128 stands for zero in the data rows.
Here are some points, each followed by its number:
[140 124 124 115 142 113 145 119 101 113 123 128 118 115 139 110 113 138
 116 131  93 117  91] 0
[114 102 160 158  78 126 108 133 120 134 107 131 107 134 126 122  97 192
 123 122 134 152 137] 1
[156 153  34 114 254 140 205  99  61  85 225 163 116 122 201 139 165 148
 134 149  78 109 132] 2
[116 128  74 123 126 125 151 124 119 123 143 117 113 125 138 150 153 151
 142 148 138 122 138] 3
[ 50  88 170 220  96 178   5 200 239 171 100  79 164 168  21 134 163   0
 152 109 179 120 167] 4
[121 152 164 102  90 115 111 139 166 155 113 113 159 144 102 154 124 104
 142 130 185 155 178] 5
[130 123 140 125 107 121 121 131 120 127 109 134 124 132 125 120 114 149
 116 123 122 133 119] 6
[158 134 160 160 145 106 171  63 108 110 179 177  87  84 151 126  90 141
 113  76  83 174 107] 7
[151 138 146 141 186 142 132 121 125 106 169 153 149 123 140 121 130  67
 123 102 109 129 116] 8
[136 120 110 165 183 160 135 115 117  91 171 153 143 123 144 125 145 119
 126 112 100 108 104] 9
[138 134 192 186 180 104 212  51 101  69 215 201 118  84 137 108  74 196
 119  62  21 158  64] 10
[128 117  82 100 109 124 133 146 106 138 106 103 104 138 142 129 142 134
 120 159 142 119 127] 11
[100 131 105 137 114 138 125 139 144 139 141 108 129 131 118 161 151 137
 147 150 170 123 162] 12
[101 160  67  77  76  89 166 123 171 141 132  85 114 110 101 188 155 178
 175 201 164 133 167] 13
[126 116 110 118  91 122 128 143 104 139 104 133  89 138 133 150 125 169
 123 133 156 156 151] 14
[128 143 181 174 171 135 132  98 154 112 184 176 150 106 123 130 112 112
 142  81 112 153 132] 15
[114 117 124 154 130 141 108 140 127 136 127 121 128 131 119 121 142 110
 121 126 129 115 125] 16
[120 140 140 136 124 141 154 108 139  99 149 134 149 112 131 147 131 175
 158 135 126 121 128] 17
[151 140 123  95 146 125 149 127 107 119 120 142 117 129 152 133 125 128
 121 118 130 132 131] 18
[135 134 129  77  89 116 131 129  99 100  88 121 142 126 149 116 121 194
 149 152 114 114 112] 19
[150 138 114 140 185 133 157 102 110 101 176 153 128 116 161 130 139 131
 127 113 101 126 118] 20
[132 137 124 116 132 120 135 123 131 129 128 126 136 124 124 123 127 120
 128 134 128 122 121] 21
[ 98 133 129 151  93 121 127 114 167 158 154 117 128 123 107 154 138 151
 154 140 168 147 163] 22
[ 90 107 132 176 130 160 117 128 142 107 141 112 139 122 114  84 158 153
 138 141  73  67  84] 23
[114 140  65  72  74  96 148 141 138 146  97  91 110 127 116 170 150 152
 158 184 171 133 156] 24
[122 146 152 120 123 128 136 118 145 110 136 140 151 125 123 143 118 168
 149 133 127 134 134] 25
[117  88 131 124  47  98  85 160 134 196  64  91  67 154 107 129 110 147
  98 131 169 181 161] 26
[131 125 108 115 116 111 154 115 106 121 128 129 114 116 138 120 129 155
 123 141 109 126 111] 27
[141 122 121  86  78 120 110 166  96 153  69 111 108 159 149 146 115 111
 116 144 173 156 159] 28
[119 140 148 149 144 112 155  99 150 130 176 139 124 106 122 139 108 118
 137 114 126 157 139] 29
[104 119  43 132  70 118 148 133 118 161 144 100  68 120 141 194 144 183
 152 159 195 166 177] 30
[132 135 135 142 137 126 146 110 140 123 162 142 130 121 131 141 123 125
 134 118 128 140 137] 31
[148 147 148  84 123 132 118 152 115 123  80 121 154 141 137 130 115 132
 125 128 151 136 132] 32
[ 99 128 146 147  92 135  87 151 174 169 114 106 145 152  94 151 140  98
 149 141 188 138 181] 33
[164 133 158 113 145 105 148  99 109 112 137 155 117 111 149  94  91 127
 111 109  76 132 100] 34
[132 136 138 110 118 121 122 134 137 133 113 119 140 133 122 137 123 129
 132 135 148 132 139] 35
[157 145  47 113 242 138 189 100  65  84 205 151 124 117 195 134 158 141
 129 152  84 101 128] 36
[100 153 153 148 152 134 130 119 178 131 165 117 180 123 100 130 142  98
 156 135 130 110 133] 37
[122 127 162 153 109 137 109 126 132 133 129 151 123 138 129 147 114 156
 134  97 151 170 150] 38
[118 129  64 120  94 114 160 120 125 141 147 113  86 119 133 171 159 169
 147 156 167 143 160] 39
[126 115 164 129 106 126  90 151 132 146  94 119 120 141 115 108 108 127
 114 114 132 133 129] 40
[130 138  85 139 117 128 154 118 132 155 179 139  99 132 141 193 133 116
 150 131 186 176 196] 41
[115 123 138 183 166 150 112 123 143 125 174 145 133 123 123 134 133  92
 129 107 125 139 135] 42
[ 96 119 113 133  84 122 129 133 141 149 119 107 119 133 107 151 145 160
 142 154 158 130 148] 43
[144 145 119 105 141  99 166  97 133 129 148 125 137 106 128 110 122 106
 126 130 101 116 100] 44
[153 151 183 146 182 125 146  97 142  80 173 182 151 110 137 104  95 127
 134  96  63 119 102] 45
[124 127 186 137 111 148  79 148 144 131  90 120 149 147 125 120 111 144
 134  94 143 135 125] 46
[122 100 139 119 115 134  73 173 122 137  75  86 128 160 117  91 134 110
 113 145 118  82 104] 47
[139 153 203 194 185 138 132  82 173 110 208 190 164 101 113 126  99  92
 146  58 109 171 146] 48
[123 110 135 131 115 118  95 148 131 167 102 104 104 137 111 101 121  80
 106 126 129 127 134] 49
[142  99 100 167 255 162 150 112  32  60 164 174  75 131 236 111 155 186
 109  89  37  96  79] 50
[175 143 100 147 255 138 188  75  83  73 220 175 137 103 190 124 135 114
 118  95  69 124 101] 51
[113 161  95  69 107 107 117 166 181 138  99  67 172 149  94 123 173 104
 161 211 169  69 144] 52
[132 100  79 153 167 144 119 140  89 125 134 119 114 134 130  78 164  65
  99 119  83  88  89] 53
[126  78 153 169 104 145  66 165 106 147  80 140  95 146 133 108 115 132
  91 104 122 145 119] 54
[120 109  91 116  93 115 112 161 112 188 101  85  76 144 130 150 122  87
 101 150 183 163 164] 55
[148 132 111 109 144 107 149 108 104 132 133 141  96 117 147 128 105 126
 117 116 111 149 121] 56
[141 156 148 121 145 123 160  95 149 100 163 159 141 115 132 164 111 153
 147 116 136 150 146] 57
[119 132 103 137 121 119 172 107 135 123 166 133 113 115 120 157 142 164
 144 140 135 139 138] 58
[162 108 131 142 186 164 104 153  88 114 115 144 122 143 157  73 122  54
  84  94  71 107  87] 59
[110 111 153 164 117 142  93 149 142 140 117 123 123 140 110 129 127 132
 122 128 138 130 133] 60
[137 133  72  25  44  78 114 178 111 142  33  73 108 157 123 118 153 144
 122 195 161 110 121] 61
[137 125 124  68  86 104 106 164 107 132  62  96 122 141 130 129 115 149
 125 150 159 135 136] 62
[135 151 130  60  96 115 131 157 126 111  79 105 159 134 128 150 143 149
 150 167 161 126 147] 63
[148 129 180 119 144 113 119 125 123 118 113 138 140 126 121  80  97 109
 105 102  86 122  98] 64
[ 96 127 123 119  95 120 133 132 150 133 111  95 144 120 101 110 152 156
 144 170 117  93 112] 65
[113 114 152 148 106 128 102 142 140 146 109 112 120 131 111 112 125 141
 120 131 127 129 130] 66
[105 138  87 144 159 165 135 136 139 108 160 130 161 124 124 137 167 128
 152 152 132  82 129] 67
[123 130 101 110 100 119 136 137 131 132 111 107 131 133 124 131 140 141
 137 160 141 111 124] 68
[117 122 185 167 113 143 114 118 142 117 135 147 139 132 127 151 111 181
 138  88 141 162 145] 69
[126 127  97  91  75 118 133 140 111 130  91 115 112 127 133 142 140 179
 137 158 142 127 132] 70
[127 117  85 109 111 112 164 111 109 127 125 131  98 121 135 123 132 154
 117 150 123 125 115] 71
[109 121 141 182 148 159 112 121 139 122 162 142 142 122 122 131 137 118
 132 109 113 119 126] 72
[123 143 138 154 158 142 152 103 139  93 168 154 142 113 138 151 136 170
 147 112 118 134 127] 73
[105 147 161 146 149 145 111 118 192 129 161 120 183 125  93 130 144  91
 157 135 130 105 134] 74
[120 106  94 148 105 129 120 138 111 162 117 111  91 136 135 146 136 130
 116 128 159 161 156] 75
[151 132 160  97 125 128 120 143  96 113  83 152 138 138 143 105  94 139
 115 111 110 115 103] 76
[116 143 202 137 143 119 110 124 169 135 138 134 177 128  93 105 109  82
 129 111 112 127 112] 77
[140 148 159 116 149 121 163  98 145  90 148 159 162 110 121 127 113 138
 133 115  99 105 111] 78
[150 151 114 123 198 147 166 117 120  94 167 147 159 117 151 130 141  95
 132 119 107 110 121] 79
[137 134 143 132 152 133 122 130 131 124 137 136 144 125 129 120 126  96
 126 116 124 128 129] 80
[170 123 193 137 181 107 126  98 108 105 157 171 137 109 130  52  92  58
  93  67  28 135  74] 81
[145 146 140  96 137 108 137 131 138 135 113 127 142 131 127 114 114 108
 121 128 133 132 127] 82
[119 111 103 144 106 128 123 132 118 155 123 111 101 130 130 144 133 132
 115 135 157 152 147] 83
[136 133 121 137 130 126 134 121 142 148 153 129 129 126 131 148 116  72
 123 122 157 154 155] 84
[ 97 108 124 161 105 125 114 129 142 162 132 111 101 132 110 138 134 132
 127 137 149 148 146] 85
[110 143  91 137 156 157 137 135 153 113 154 118 162 131 118 143 170 128
 153 148 137  84 143] 86
[ 49  86  64 176  87 182  99 154 133 119 123  88 144 136 121 157 185 201
 161 170 151  65 141] 87
[ 87 132 157 184 137 142 169  73 166 100 200 150 161  95 111 142 158 163
 168 148 104  96 107] 88
[ 80  98 164 183  98 161  18 189 226 153  97  80 166 160  30 114 163  27
 145 116 171 104 158] 89
[115 121 153 150 125 138 115 129 145 128 132 124 143 126 114 118 133 132
 133 129 120 116 122] 90
[115 143 118  81  72  90 131 129 154 145 105  98 134 126  96 142 133 145
 150 173 147 125 143] 91
[133 145 174 110 123 108 141 114 145 120 123 131 157 119 107 108 104 123
 129 123 103 117 114] 92
[145 150 194 149 172 144 120 121 144  81 158 193 175 113 126 112 105 107
 135  92  80 109 111] 93
[140 139 115 100 115 120 149 126 117 132 119 143 114 127 144 156 121 146
 129 123 147 149 145] 94
[142 125 108 137 173 165 105 153 108 112 134 147 134 145 161 150 135  99
 122 107 146 128 146] 95
[150 128 141 111 135 140 117 142 109 113  94 136 141 134 146 104 115 129
 111 112 114 106  96] 96
[114 134  83  96  71  95 154 116 131 145 116 102  94 116 124 162 142 187
 148 169 161 151 151] 97
[123 117 109 119 107 125 119 144 123 159 103 105  99 138 127 135 125 110
 114 142 157 146 145] 98
[128 110 105 131 119 131 127 133 112 133 113 125 104 126 140 115 130 141
 113 137 117 123 116] 99
[133 133 136  93 101 125 131 133 115 115  99 130 136 127 139 126 121 168
 140 140 121 123 123] 100
[116 131  93 101  94 142 115 148 137 136 103 100 143 151 124 145 147 116
 141 166 161  94 139] 101
[149 118 139 118 136 111 139 110  83 104 107 150 108 118 149  95  99 153
  99 115  79 132  87] 102
[118 129 119 127  96 116 136 124 132 141 135 132 104 124 129 164 120 175
 147 131 167 172 162] 103
[ 98 106 198 220 151 204  23 177 158 146 125 132 175 159 116 138 138  49
 141  74 160 125 141] 104
[140 146 188 107 125 106 142 107 142 116 122 138 150 111 110  99  95 124
 125 118  92 121 109] 105
[100 154 180 160 156 136 116 119 215 134 164 114 216 129  79 122 135  88
 161 138 128  89 130] 106
[120 140 105 151 141 132 154 103 145 115 183 143 126 112 133 168 141 158
 148 124 148 146 155] 107
[119 141 128 120 111 133 126 128 139 131 119 120 145 126 125 148 132 153
 145 138 146 125 136] 108
[149 144 165 125 175 156 107 144 122 109 117 152 163 129 141 108 111  89
 114  97 109 117 113] 109
[122 181  82 131 207 169 197  92 168  73 217 159 178 104 127 199 172 146
 179 140 137  92 148] 110
[120 129 138 143 107 131 110 132 147 148 125 124 141 140 122 140 121 126
 132 124 156 142 149] 111
[124 101  68  65  26  70 159 131  72 152  70 108  48 113 134 123 120 214
 115 174 122 157 131] 112
[116  89 184 200 136 143  65 135 135 150 137 130 104 129 104 107 119  95
 105  87 108 142 125] 113
[115 122 183 168  97 138 113 120 148 122 133 144 141 133 117 154 110 172
 141  96 141 160 150] 114
[ 84  88 119 203 131 147  76 150 152 158 137  94 120 124  72 104 170  58
 115 113 136 119 127] 115
[133 140 167 163 159 135 133 104 152 114 172 167 150 108 121 129 118 115
 138  94 114 142 133] 116
[126 127 117 146 162 135 125 125 120 123 156 137 136 118 130 123 136  89
 123 118 116 118 128] 117
[107 127  74 164 168 138 136 122 133 148 187 106 148 128 120 145 175  47
 133 132 169 112 154] 118
[127 135  77 110 126 133 153 135 127 114 128 120 139 128 138 131 154 151
 141 162 126  90 110] 119
[165 146 105 114 211 120 178  87  98  92 184 153 120 105 172 118 123 122
 116 117  75 128  88] 120
[155 155  95  79 128  76 210  70 122 121 152 136 118  97 142 124 114 147
 120 152 114 130 105] 121
[155 148 135 116 164 127 149 115 123 115 153 150 142 117 136 130 131 100
 125 112 120 136 126] 122
[ 59 107  84 161  83 117 130 131 173 165 150  62 128 126  74 150 183 144
 150 185 176 113 154] 123
[105 125 129 116  88 115 109 139 159 139 103  96 138 142  95 123 136 134
 140 160 143 104 130] 124
[132 129 120 135 123 128 134 129 134 155 149 128 120 137 126 143 126  85
 122 130 157 147 157] 125
[ 90  79 136 146  57 157  60 192 110 171  48  64  93 168 125 141 134 160
 127 129 182 141 152] 126
[158 116 164 123 114  99 138 106  97 139 115 163  80 115 145 106  72 139
  91  88  99 173 113] 127
[130 115  84 119  86 149 107 173  89 141  84 102 112 161 160 147 148 150
 129 154 172 126 143] 128
[139 141 123 132 177 146 150 118 125 108 159 141 148 122 138 130 133 112
 132 119 109 108 112] 129
[ 99 130 119 144 109 133 130 124 149 129 138 118 134 124 119 151 145 161
 148 145 144 124 143] 130
[ 74  95 141 207 132 168 103 121 157  99 145 108 158 119  94  73 177 156
 153 146  56  39  68] 131
[140 133 125 126 125 103 178  79 105 119 164 151  90 102 157 149 114 189
 135 116 116 167 136] 132
[187  88 142 104 224 127 119 113  20  77 112 147 131 114 173  11 109  89
  45 104   0  61   4] 133
[185 155 184 105 170 110 140 103 111  97 123 187 131 115 154 105  66 112
  99  70 101 147 115] 134
[132 137 142 129 130 132 144 112 134 105 144 144 139 121 129 135 122 152
 139 123 118 131 123] 135
[124 137 157 128 134 127 124 123 147 132 131 128 153 122 109 115 119 109
 131 121 121 121 122] 136
[137 103 176  89  28  66 131 112 103 150  74 121  49 128 144 127  69 208
 122 132 133 205 150] 137
[131 142 146 129 158 123 141 115 130 103 147 140 140 120 133 120 112 142
 132 125 105 124 111] 138
[150 146 167 148 165 127 131 102 140 106 164 180 143 114 131 126 108 102
 130  87 103 140 127] 139
[ 95 116   7  25   0  40 198 115 111 179  75  47  40 104 123 151 158 226
 150 248 153 141 147] 140
[116 120 132 148 124 121 121 123 137 143 138 123 125 120 118 124 122 125
 126 133 127 133 128] 141
[120 108 110 127  92 137 112 153 114 162  99 101 101 146 130 141 134 122
 114 144 162 137 148] 142
[122 126 140 139 137 154 121 127 122 103 130 131 142 130 136 143 128 167
 147 112 146 130 127] 143
[112 121 153 203 183 147 112 112 149 118 201 154 137 117 115 126 134  88
 141  95 109 136 129] 144
[151 118 137 132 144 116 129 114 114 133 137 141 112 123 133 100 114  91
 108 109  99 140 116] 145
[144 132  97 110 129 131 149 131 116 123 118 135 119 131 146 145 130 133
 128 135 141 126 133] 146
[132 114 102 140 164 143 113 147 106 136 128 123 127 141 138 109 143  56
 102 129 116 108 119] 147
[144 125 137 148 127 136 109 140 120 130 127 148 109 141 148 140 112 114
 118 100 150 156 142] 148
[111 110  86 142 125 146 130 146 106 123 116 124 127 138 134 128 150 153
 121 149 122  95 115] 149
[128 174 117 105 143 124 150 124 165 119 162 124 151 129 126 196 146 138
 170 151 182 159 183] 150
[113 128 135 157 159 146 110 131 152 135 155 131 151 139 112 134 136  83
 139 123 143 126 148] 151
[147 137 142 129 179 139 136 123 118  99 144 142 157 115 133  80 125 100
 119 116  65  91  87] 152
[127 138 145 120 132 122 115 140 153 139 116 115 152 138 115 108 126  91
 134 142 132 113 122] 153
[131 129 163 175 165 170 101 140 132 112 138 152 159 139 135 133 126 103
 134  95 128 126 122] 154
[179 145 142  97 188 119 156 109 102 111 154 156 143 111 150 114 116  74
 107  94 110 140 116] 155
[ 99 114  99 149 112 147 121 139 126 131 126 109 127 132 123 141 151 153
 136 144 142 110 131] 156
New points follow, each followed by the numbers of its three nearest points above by angle, nearest first.
[ 93  97 115 187 129 140  94 148 147 156 141 105 127 129  83 116 160  73
 121 120 137 131 122] 115 16 4
[136 139 155 150 150 118 151  97 126  96 163 160 133 110 132 115 109 151
 123 100  82 139 104] 10 45 138
[153 167 160 117 139 121 156  91 147 105 157 175 157 119 127 176  97 147
 152 100 153 166 146] 57 31 135
[129 149 153 105  95 103 143 105 149 125 124 135 134 115 106 142 110 161
 140 136 136 142 139] 25 91 108
[140 165 157 109 138 127 137 119 153 119 143 129 176 131 121 156 129 116
 145 120 161 150 156] 150 5 57
[111  91  26 119 122 105 173 107  72 154 134  87  60 113 147 119 164 165
 112 175 118 126 112] 71 3 11
[130 141 149 134 136 132 150 109 127 101 147 146 141 117 131 130 117 154
 142 117 108 126 118] 135 138 78
[124 128 183 169 105 135 104 108 134 132 123 162 119 135 122 163  93 170
 136  75 175 201 173] 38 69 114
[140 167 133  26  84 115 122 157 140 102  58  91 178 134 122 150 149 162
 164 180 165 119 147] 63 35 62
[124 117 134 112 125 154  89 175 121 120  81 103 156 152 129 105 131 116
 125 145 122  83 100] 47 96 153
[123 127  88  79  54 117 145 141 115 122  84 107 105 131 140 152 149 216
 153 174 151 133 142] 70 97 140
[143 114 180  96  50  85 127 115 106 143  83 121  66 121 138 120  79 204
 119 130 113 188 135] 137 6 1
[116 118 100 138 129 143 130 134 118 123 128 125 125 131 135 130 144 150
 128 141 126 115 126] 149 156 87
[144 159 137 126 162 128 164  95 146 102 172 160 142 114 133 157 114 144
 148 113 125 145 141] 57 31 73
[139 140 111  96 130 124 148 131 128 125 124 118 137 128 129 126 138 113
 129 140 137 120 127] 21 52 119
[138  70  48 174 215 159 107 133  36 118 144 109 112 127 137  43 192   5
  70  93  57  52  57] 53 147 59
[147 124  94  94 136 114 135 142  95 135 114 117 111 135 147 118 132  98
 110 144 130 132 129] 11 146 18
[129 132 135 129 139 127 134 120 129 113 136 136 134 124 130 128 122 139
 130 126 119 127 121] 138 135 78
[168  98 147 159 181 170  83 163  77 116 101 151 131 144 153  65 116  36
  75  76  75 117  81] 59 109 133
[115 121 108 163 173 142 127 116 126 126 171 135 133 116 125 120 145  75
 130 115 122 114 124] 117 42 144
[ 97 104 132 183 125 137  92 137 157 159 139 107 123 130  86 114 151  82
 125 114 139 133 131] 115 4 89
[139 144 126  97 136 119 135 126 131 128 112 125 151 127 124 120 123 118
 121 139 124 116 110] 21 82 44
[ 90 106 122 139  71 120 105 134 152 163 106  89 103 137 106 158 143 177
 149 150 166 149 160] 43 85 22
[122 102 126 136 102 140  87 161 121 162  83  97 106 153 114 113 134  83
 109 131 145 124 138] 49 142 126
[151 141 150 138 160 126 143 103 130 107 158 169 131 116 140 126 104 116
 121  89 107 140 120] 139 45 134
[146 149 182 140 160 124 130 114 144 105 156 178 147 117 129 124 100 111
 133  92 106 143 131] 139 15 116
[150 156 103  49 125 123 152 139 121 102  90 123 148 135 127 146 146 159
 132 168 143 110 130] 63 100 61
[ 75 130 124 154  98 138  89 157 200 173 128 102 156 143  91 143 147 114
 162 163 182 114 172] 33 12 4
[106 111 164 208 147 185  70 153 142 131 155 151 150 144 119 143 141  92
 127  98 152 133 143] 104 154 72
[119 131 111 130 116 125 153 115 130 124 145 129 119 119 124 154 138 165
 138 134 143 135 142] 58 39 107
[132 128 131 141 150 114 173  81 122 107 174 146 116  98 131 108 123 150
 131 122  81 133  98] 10 7 120
[181 147 159  87 160 123 143 137  91 106 107 166 143 123 149 107  97 109
  92  90  92 135  97] 134 155 76
[140 133 138 127 136 134 129 129 126 118 124 142 131 131 139 132 121 124
 126 113 131 132 125] 134 109 139
[152 136 111  72 129 115 149 136  82 125  82 138 107 134 155 123 109 160
 105 124 118 134 116] 18 76 102
[118 135 130 139 128 135 156 107 139 103 153 136 146 115 131 143 136 174
 147 133 111 120 115] 17 135 73
[133 132 127 153 139 126 152  99 136 129 177 149 122 116 135 146 127 127
 135 111 132 149 132] 31 29 107
[146 130 104 109 135 107 153 112 107 132 130 137  97 121 143 127 116 137
 117 124 115 142 122] 56 121 27
[118 124 104 142 137 139 131 124 125 140 151 116 132 128 121 133 149  90
 126 129 148 118 141] 118 151 125
[164 140 142  69 116 132 124 141  88 107  63 155 148 139 154 109  91 147
 107 119 117 112  94] 76 96 32
[139 146 149 114 140 120 146 109 131 106 132 146 152 118 131 125 113 143
 130 127 109 120 115] 78 138 135
[166 156 115  73 162 133 175 131  92 111 113 153 118 131 164 142 128 135
 120 123 126 130 131] 18 146 94
[126 121 109 139 148 142 115 145 116 130 128 127 128 131 136 122 135  87
 116 125 124 115 121] 147 53 59
[156 140 145 141 191 142 128 117 133 108 165 152 153 119 137 116 131  56
 121 100 106 124 120] 8 80 117
[129 135 137 150 152 156 125 129 125 110 134 149 148 132 140 132 135 121
 137 106 125 125 119] 154 9 93
[144 148  79  80 118  81 212  76 122 121 152 130 107  97 149 137 123 160
 138 152 119 132 114] 121 27 71
[124 131 126 135 136 127 145 113 133 122 148 133 133 118 124 128 128 132
 134 135 120 121 122] 88 110 73
[157 167 110  69 155 103 189 101 111  69 152 158 138 104 162 146 124 195
 151 174  88 105 125] 121 36 27
[141 131 130 100 129 126 133 136 107 126 102 134 122 129 142 118 117 137
 115 125 122 129 117] 76 96 18
[159 154 185 169 196 129 142  89 147  95 193 207 145 100 134 121  98  82
 126  54  83 151 118] 139 15 116
[115 136 154 139 107 110 131 109 157 141 143 125 135 119 104 138 122 129
 140 127 141 142 143] 22 5 29
[124 122  98 133 137 145 131 139 111 119 132 123 129 135 132 132 146 124
 124 140 129 105 124] 149 67 119
[101 107  67 146 122 127 160 115 112 144 151 114  97 119 123 135 158 150
 125 163 127 116 128] 3 39 71
[137 132 110  88 100 114 106 168  96 158  86 110 103 156 138 157 110  96
 114 138 184 164 166] 28 55 98
[129 149  65 107 147 143 171 123 131  94 142 127 149 120 139 146 164 153
 146 165 122  79 113] 119 67 86
[121 136 127 125 124 132 146 116 129 110 135 132 136 120 128 139 134 157
 141 136 124 119 123] 17 135 25
[136 124 198 125 102 104  95 123 143 149  98 130 117 130  96  94  81 103
 105 102 120 151 117] 40 64 77
[159 148  80  90 140 120 190 103 115 118 151 143 116 117 148 148 132 145
 125 137 123 136 130] 121 146 2
[145 124 144 161 123 134  99 131 116 134 127 160 102 145 155 144  98 116
 123  85 156 172 148] 148 38 69
[102 114 189 182 139 154  99 131 164 115 133 123 166 132 111 103 121 135
 133 119 102 108 114] 90 131 72
[133 152 150  93 151 128 126 138 146 116 126 109 185 128 108 112 159  90
 138 148 128  93 109] 153 21 106
[113 132 113 133 132 126 144 116 141 135 150 118 133 121 117 130 138 114
 139 139 137 120 138] 118 123 86
[117 132 139 143 129 130 137 118 142 127 148 130 133 120 123 129 131 139
 136 129 122 126 127] 88 73 17
[111 115 124 136  98 120 121 128 139 158 120 107 110 128 111 132 132 126
 126 142 144 139 140] 85 26 43
[145 126 139 122 121 115 133 119 113 136 114 144 106 127 134 118 100 130
 107 112 114 151 116] 127 102 56
[100 124 164 136 118 129 121 129 152 130 124 112 140 126  98 105 122 135
 132 133 113 104 116] 90 136 131
[ 95  96 112 138  80 148  92 167 119 145  82  80 114 151 131 120 150 177
 133 159 145 106 124] 126 156 128
[128 118  96 111 139 167 112 171  98 106  86 118 152 148 160 109 149 160
 130 145 117  77  97] 149 96 119
[142 105 137  94  84 127  87 178 100 144  30 104 118 166 125  94 100 119
  91 136 124 106 100] 47 62 40
[115 121  82 141 121 124 157 111 120 131 153 120 107 117 125 138 154 145
 130 148 134 122 130] 3 39 58
[135 129 153 143 142 155 112 131 130 119 130 143 145 133 134 133 124 113
 128 109 127 127 122] 154 109 104
[134 126 117 108 115 127 117 154 112 143 102 117 115 144 140 142 119 113
 119 136 157 146 150] 28 98 55
[163 109 138 141 146 122 107 127  90 145 118 160  89 128 151 109  98  76
  86  83 111 163 115] 145 127 59
[151 165 131  96 133 110 186  83 139 104 170 161 120 103 138 177 116 166
 150 125 143 168 164] 57 132 107
[107  59 156 138  95 125  41 177 118 146  43  68  99 160 104  36 136 114
  83 141  75  66  81] 47 66 40
[141 112 144 152 148 131 131 118  88 107 111 160  98 127 155 104 109 158
  95  98  81 137  91] 102 50 34
[114 159 146 148 137 136 138 112 184 141 179 140 164 121 111 183 118 118
 158 119 171 152 175] 150 22 31
[143 148 128  70 113 121 132 142 127 113  97 115 165 128 128 139 142 145
 145 156 144 122 129] 63 32 100
[150 108 142 151 156 148 103 138  93 110 106 162 108 131 149 100 114 111
  97  90  92 130  97] 59 133 81
[129 133 108 128 120 126 151 116 127 127 147 133 119 123 132 140 134 142
 135 134 134 132 138] 58 39 107
[146 120 144  99 103  85 123 130 120 163  98 116 110 122 105  81 104  87
 104 122 117 139 117] 49 82 40
[118 124  85  78  47 114 132 150 110 132  77 100 120 129 137 150 147 203
 155 170 159 127 144] 70 24 97
[135 147 143 124 135 130 142 112 137 118 139 149 145 124 128 146 112 138
 138 117 130 143 140] 57 135 25
[136 118 121 116 124 148 102 166  99 131  89 118 124 143 144 112 128 101
 109 132 134 113 119] 47 96 147
[108 122 126 134  96 125 114 132 140 143 118 114 127 129 112 141 139 160
 139 146 154 134 144] 43 130 22
[158  95 161 168 161 143 119 121  66  95 117 175  72 110 166  92  90 163
  70  72  71 143  73] 102 127 50
[143 147 121 111 153 124 157 109 129 115 150 142 135 120 137 143 124 136
 135 126 129 137 133] 57 122 110
[118 130 132 126 114 123 123 130 139 135 121 118 136 128 114 128 127 130
 131 136 129 122 130] 124 91 65
[120 113 135 153 115 109 131 112 132 149 149 119 105 114 107  98 126 104
 114 131 117 121 115] 141 115 145
[110  75 137 113  99 129  44 199 111 148  33  60 115 174 116  54 136 106
  98 152  95  53  80] 47 49 40
[103  86 142 143  78 156  64 182 115 162  66  79 101 163 130 129 132 159
 119 127 163 139 142] 126 142 26
[109 116 141 164 120 120 118 118 140 158 140 133 112 132 110 114 126 112
 120 134 118 131 121] 141 113 115
[120 106 132 147  87 130 111 141 116 137 100 123 104 135 131 133 119 176
 123 128 135 141 129] 1 14 126
[137 118 222 143 128 122 100 125 144 127 115 145 142 119 104  76  80  93
 104  72  74 126  88] 64 81 77
[115 138 152 133 107 107 137 111 151 144 139 124 132 118 106 133 114 135
 137 131 139 143 144] 22 5 29
[118 157 167 106 112 109 141 103 171 112 131 122 169 112 102 136 129 161
 164 151 124 111 136] 25 17 108
[143 142 151 124 158 141 118 141 123 108 121 146 149 131 136 114 121 104
 120 113 117 121 111] 109 80 93
[102 146 168 139  97 116 125 111 180 141 134 109 158 118  91 142 127 148
 155 138 149 138 148] 22 5 108
[103 130  81 105 111 134 109 162 132 162 105  76 126 156 126 144 154 104
 133 171 173 112 145] 101 52 142
[ 97 124 128 139  85 128 105 129 173 159 109  96 142 131  98 142 141 130
 154 147 169 129 154] 33 43 124
[121 134 158 156 147 124 162  92 132  99 175 154 133  91 121 120 121 140
 134 114  87 127 103] 10 45 138
[131  88 103 133 105 121 124 135  84 148  93 129  67 134 147 114 114 159
  91 128 110 147 122] 99 112 14
[166 142 163 120 149 129 127 117 115 104 116 164 136 133 146 119  86 117
 114  86 115 141 119] 134 34 109
[136 111 132 132 142 111 114 124 120 138 128 131 108 124 126  97 117 100
 102 119 105 129 112] 145 81 59
[183 133 176  96 157  88 161  84  92 105 141 163 114 103 156  75  71 121
  94 100  36 126  75] 34 102 81
[108 148  92  65  48  73 135 147 168 155  82  68 128 125  83 136 146 154
 159 204 155 108 148] 91 68 24
[123 131  95 121 147 134 142 126 123 114 135 124 131 130 131 123 152 137
 126 151 124  95 113] 119 67 149
[138 102 173 100  40  72 120 122 112 153  68 106  59 127 133 125  83 205
 119 135 125 184 142] 137 1 6
[137 124 125 131 140 121 128 125 121 131 133 133 120 124 131 110 117 110
 118 120 110 131 118] 145 81 59
[101  71 110 181 122 147 113 144  93 132 113 108  81 125 137  74 132 158
  93 140  70 101  83] 99 23 149
[ 87 127 148 135 104 134 132 128 158 119 121 106 150 113  97 120 137 176
 145 156 117  96 110] 65 131 90
[120 113  66  95  99 128 126 157  96 149  86  86  96 147 142 130 147 129
 119 174 147 118 127] 11 61 128
[100 119  69 154 142 136 154 119 127 119 175 119 119 120 118 147 173 145
 136 149 136 108 143] 3 67 58
[ 83 155  82 160 112  87 197  68 202 138 233  91 127  83  79 168 159 157
 182 186 141 132 173] 58 107 22
[138 129 142 129 156 139 127 128 120 108 130 137 143 124 138  96 126 114
 119 119  85  95  92] 152 133 59
[111 126 130 134  94 128 103 138 161 147 116 105 137 137 108 143 136 138
 150 144 161 125 152] 33 43 124
[133 126 130 117 104 126 124 135 113 130 108 137 109 134 133 146 118 159
 125 118 146 152 141] 14 137 94
